Where one turn sends some rows of the set: a few examples, then the rows asked:
K_537: [ 2.06  0.14 -1.74 -0.55 -1.75 -1.30 -1.96  0.40  3.54 -1.49  1.32  1.00
 -0.86  1.29  1.10  0.00  1.10  0.63 -2.08  1.95 -0.41  0.71  0.85 -1.00
  0.63  0.98  0.06 -0.42 -0.08  2.15  2.86  0.81  0.62 -1.50 -0.69 -0.81
 -0.56  0.87 -0.30 -0.84  0.23  2.35 -0.80 -1.74  0.44 -1.11 -1.35  0.72
  1.70  1.59 -1.84  0.71 -1.51]
K_716: [ 1.19  0.44  0.66  0.85  0.71 -1.11 -1.32 -0.16 -0.83 -0.11  3.60  1.97
 -0.28  2.71  0.24  0.71  0.72 -0.40 -1.68 -0.56  0.09 -1.08 -0.27 -1.53
  1.19  0.19  1.44  0.82  1.14 -1.22 -0.14  0.36  1.00 -0.64 -4.57  0.11
 -0.08 -0.37 -1.02 -0.48  0.38  0.55 -2.85 -0.65 -1.12 -1.38  0.07  1.59
  2.97 -0.31  2.05 -1.16 -0.34]
K_556: [-3.18 -1.43  1.49 -0.86  0.25  0.16 -1.12  0.01  0.79 -1.53  0.34  0.00
 -0.32 -1.67  0.69  0.83 -1.19  1.00  0.36  0.85 -1.08  0.12 -1.07 -0.94
  0.92 -1.09  0.76 -1.69  3.93  0.14  0.71  1.94  0.95 -0.50 -3.04 -1.56
 -2.00  2.04 -0.47 -1.28 -3.02  0.08 -3.78 -0.11  0.18  1.16  1.71  0.75
 -2.70 -0.26  0.01 -0.47 -0.54]
K_926: [ 0.60  0.16 -1.95 -1.46  0.68 -1.56 -2.30 -0.94 -0.84 -0.98  1.41  1.46
  0.10  1.09  2.93 -1.16  0.41 -0.70 -0.09 -0.05 -0.40  2.33 -0.85 -0.11
 -1.02  1.27  1.78 -0.86 -0.90  1.46  1.30  0.65  1.11 -2.43 -3.34  0.16
 -1.61  1.09 -1.33 -0.73 -0.03 -1.98  0.16  0.68 -0.91 -1.86 -0.94  0.63
  1.47  2.64 -2.68  0.29  1.57]
K_397: [ 1.24  0.55 -1.54  0.30 -0.63 -1.80 -1.76  0.89  1.81 -1.35  0.89 -1.24
  0.01  2.54  1.84 -1.25 -0.12 -0.68 -1.75  0.90 -0.23  2.28  0.98 -1.63
 -1.79  0.93  2.65 -0.32 -0.67  0.14  1.12  0.74  1.36 -1.13 -0.80  0.11
 -1.63  0.29 -0.68 -2.41  0.79  0.62 -0.84 -1.16  0.57 -1.74 -1.84  0.78
  1.15  0.89 -2.96  1.16  0.45]
K_396: [ 1.30  0.09  0.63  0.54  1.26 -1.38 -1.65 -0.64 -0.92  0.49  3.80  1.90
  0.10  2.79  0.24  1.35  0.31 -0.77 -2.25 -0.26  0.12 -1.10 -0.64 -1.46
  0.89  0.37  1.03  0.78  0.80 -1.17 -0.19  0.56  1.41 -0.77 -4.49 -0.04
  0.23 -0.69 -1.28 -0.57  0.28  0.81 -2.60 -0.40 -0.34 -1.67  0.38  1.14
  2.38  0.07  2.05 -0.92 -0.89]
K_968: [ 2.36 -0.52 -1.78 -0.64 -0.77 -1.94 -2.09 -0.28  2.73 -2.29  1.71  0.06
  0.01  2.07  1.65 -0.37 -0.78 -0.51 -2.72  0.78  0.27  1.71  0.91 -0.24
 -0.33  0.58  1.52 -0.06 -0.98  1.68  1.55  1.01  1.44 -1.07 -0.57 -0.26
 -0.75  0.13 -0.59 -2.01  0.63  2.21 -0.54 -1.09  0.77 -1.72 -1.47  0.24
  0.88  2.35 -1.90  1.68 -0.58]
K_767: [-2.91 -3.04  1.43 -1.58  0.89 -0.90 -1.48 -1.47  0.86 -1.54  0.55  0.84
  0.36 -1.63  0.43  0.48 -1.66  0.73 -0.39 -0.16 -0.51 -0.09 -0.99  0.35
  1.23 -0.43  0.41 -1.78  3.04  1.21  1.18  1.75  1.63 -0.76 -2.26 -1.80
 -1.76  1.62 -0.56 -0.62 -2.65  0.82 -3.64  0.15  0.01  0.53  2.03  0.11
 -3.41  0.45  0.46 -0.07 -0.03]
K_395: [-1.74 -1.28  2.33  0.28 -0.56  0.26 -0.41  0.58  1.94 -0.85 -0.23  0.39
 -1.21 -2.04  0.67  1.16 -1.44  0.63  0.70  0.42 -1.46 -0.37 -0.23 -1.62
 -0.26 -1.34  1.25 -1.99  4.07 -0.18  0.17  1.74 -0.10 -0.30 -1.27 -1.30
 -1.75  0.84 -0.34 -0.91 -1.98  1.22 -4.16 -0.62  1.00 -0.21  0.90  1.93
 -1.77 -1.35 -0.85  0.53 -0.96]
K_808: [ 0.66  1.26 -1.42  0.35 -1.73 -1.16 -1.43  1.63  2.64 -0.55  0.72 -0.14
 -0.95  1.61  1.40 -0.71  1.94  0.49 -1.27  2.22 -0.61  1.18  1.01 -2.58
 -0.67  1.16  1.32 -0.75  0.21  0.53  2.10  0.72  0.34 -1.33 -0.94 -0.67
 -1.56  0.93 -0.55 -1.22  0.26  0.98 -1.03 -1.64  0.18 -0.93 -1.72  1.16
  2.20  0.11 -3.27  0.21 -0.63]
K_761: [ 0.54  1.50 -1.89 -1.09 -0.54 -0.10 -1.81  0.43 -0.16 -1.17  1.20  1.07
 -1.07  0.57  2.70 -0.85  1.47  0.14  0.82  1.09 -0.83  1.94 -0.80 -0.99
 -0.10  0.72  1.32 -0.74  0.28  1.17  1.43  1.04  0.49 -2.48 -4.36  0.42
 -1.69  1.45 -1.07 -0.82 -0.67 -2.13 -0.13 -0.02 -1.32 -0.74 -1.42  1.21
  2.85  1.99 -3.05 -0.15  0.54]
K_697: [ 0.90 -0.12 -2.02 -1.46 -0.09 -1.54 -3.44 -1.06  0.00 -1.46  1.98  2.15
 -0.56  0.92  3.02  0.04  0.00 -0.58 -1.01  0.97 -0.95  1.48 -0.98  0.44
 -0.39  0.48  0.46 -0.74 -1.11  2.55  1.19  0.78  0.45 -2.51 -2.92 -0.88
 -0.44  1.17 -1.00 -0.88 -0.58 -0.90 -0.14  0.78  0.29 -2.20  0.43  0.30
  1.11  4.34 -1.66  0.20  0.00]
K_206: [-2.79 -1.62  1.43 -1.05  0.53  0.54 -0.41 -0.03  0.02 -2.10  0.30 -0.90
  0.21 -1.22  0.69 -0.20 -2.08  0.71  0.92 -0.41 -0.38  1.16 -0.96 -0.77
  0.58 -0.80  2.30 -1.28  3.60 -0.18  0.30  1.91  1.76 -0.08 -3.50 -0.34
 -2.71  1.40 -0.66 -1.78 -2.64 -0.51 -3.40 -0.39 -0.74  1.21  0.53  0.83
 -2.60 -0.76 -0.34  0.34  0.69]
K_806: [-2.34 -3.00  1.33 -1.90  1.40 -0.60 -0.66 -1.68  0.20 -2.39  0.55  0.01
  0.83 -1.14  0.61 -0.27 -2.50  0.35 -0.02 -1.46  0.13  0.83 -0.90  0.42
  0.92 -0.22  1.72 -1.40  2.84  0.59  0.86  1.47  2.11 -0.34 -2.95 -0.52
 -2.60  1.16 -0.78 -1.08 -2.36  0.19 -3.24  0.02 -0.64  0.74  0.79  0.17
 -3.28  0.03  0.06  0.63  1.13]
K_74: [ 1.10  0.21  0.77  0.60  1.23 -1.51 -1.58 -0.54 -0.98  0.27  3.74  1.76
  0.14  3.03  0.07  0.82  0.67 -0.78 -1.94 -0.66  0.18 -1.23 -0.31 -1.36
  0.90  0.42  1.29  0.87  0.86 -1.30 -0.16  0.21  1.59 -0.64 -4.53 -0.08
 -0.08 -0.75 -1.30 -0.47  0.17  0.51 -2.52 -0.51 -0.92 -1.47  0.31  1.06
  2.70 -0.16  1.78 -1.02 -0.20]
K_232: [ 0.67  1.39 -1.77 -0.81 -0.97 -0.19 -2.87  0.27  0.58 -1.62  1.69  1.86
 -1.71  0.23  2.83  0.43  1.00  0.19  0.09  2.09 -1.48  1.07 -1.10 -0.27
  0.53 -0.11 -0.08 -0.71  0.25  2.20  1.45  1.29  0.16 -2.57 -3.74 -0.41
 -0.46  1.52 -0.77 -1.01 -1.03 -1.28 -0.26  0.12 -0.08 -1.11 -0.17  1.02
  2.38  3.64 -1.96 -0.27 -0.90]
K_704: [-0.84 -3.21  2.02 -1.01  0.34 -0.85 -0.89 -1.26  2.26 -0.14  0.06  1.30
 -0.01 -2.11  0.17  1.36 -1.93  0.00 -0.46 -0.11 -0.66 -1.06 -0.38 -0.11
  0.35 -0.39 -0.01 -1.88  2.97  1.05  1.51  1.47  1.23 -0.81 -0.95 -1.43
 -1.68  0.21 -0.73  0.00 -1.95  2.34 -3.29 -0.20  1.50 -0.42  1.30  0.66
 -2.68 -0.51 -0.49  1.30 -0.84]
K_998: [ 1.41  0.31  0.57  0.63  0.74 -1.00 -1.33 -0.15 -0.79  0.00  3.81  2.15
 -0.24  2.54  0.24  1.28  0.50 -0.10 -1.88 -0.40  0.10 -1.05 -0.59 -1.55
  1.20 -0.02  1.33  0.80  0.94 -0.96 -0.08  0.58  0.95 -0.65 -4.56 -0.09
  0.10 -0.43 -1.20 -0.45  0.32  0.79 -2.90 -0.68 -0.76 -1.51  0.16  1.49
  2.46  0.06  2.09 -1.12 -1.08]
K_425: [-0.27 -3.42  2.04 -1.24  1.29 -1.01 -0.27 -1.71  1.88 -1.41 -0.11  0.07
  0.27 -1.20  0.15 -0.11 -2.82 -0.87  0.04 -1.89  0.28 -0.26  0.43  0.59
  0.23 -0.15  1.41 -1.20  2.77  0.74  0.54  1.20  2.36 -0.14 -1.55  0.13
 -2.53 -0.37 -0.53 -0.62 -1.87  1.47 -2.85 -0.39  0.49 -0.15  0.11 -0.11
 -2.24 -0.60 -0.57  2.19  1.30]
K_635: [-1.34 -1.46  2.24  0.11  0.15  0.17  0.11  0.20  1.50 -2.22 -0.34 -1.02
 -0.97 -1.16  0.55 -0.12 -2.53 -0.14  1.13 -1.18 -0.65  0.28  0.49 -0.78
 -0.26 -1.15  2.59 -1.27  3.69 -0.50 -0.59  1.56  1.07  0.23 -1.88  0.43
 -2.71  0.32 -0.20 -1.53 -1.83  0.33 -3.49 -0.86 -0.12  0.03 -0.26  1.36
 -1.35 -1.44 -1.04  1.57  1.21]

K_206 -> K_556
K_232 -> K_697
K_716 -> K_998
Now these:
K_704 -> K_425
K_397 -> K_808

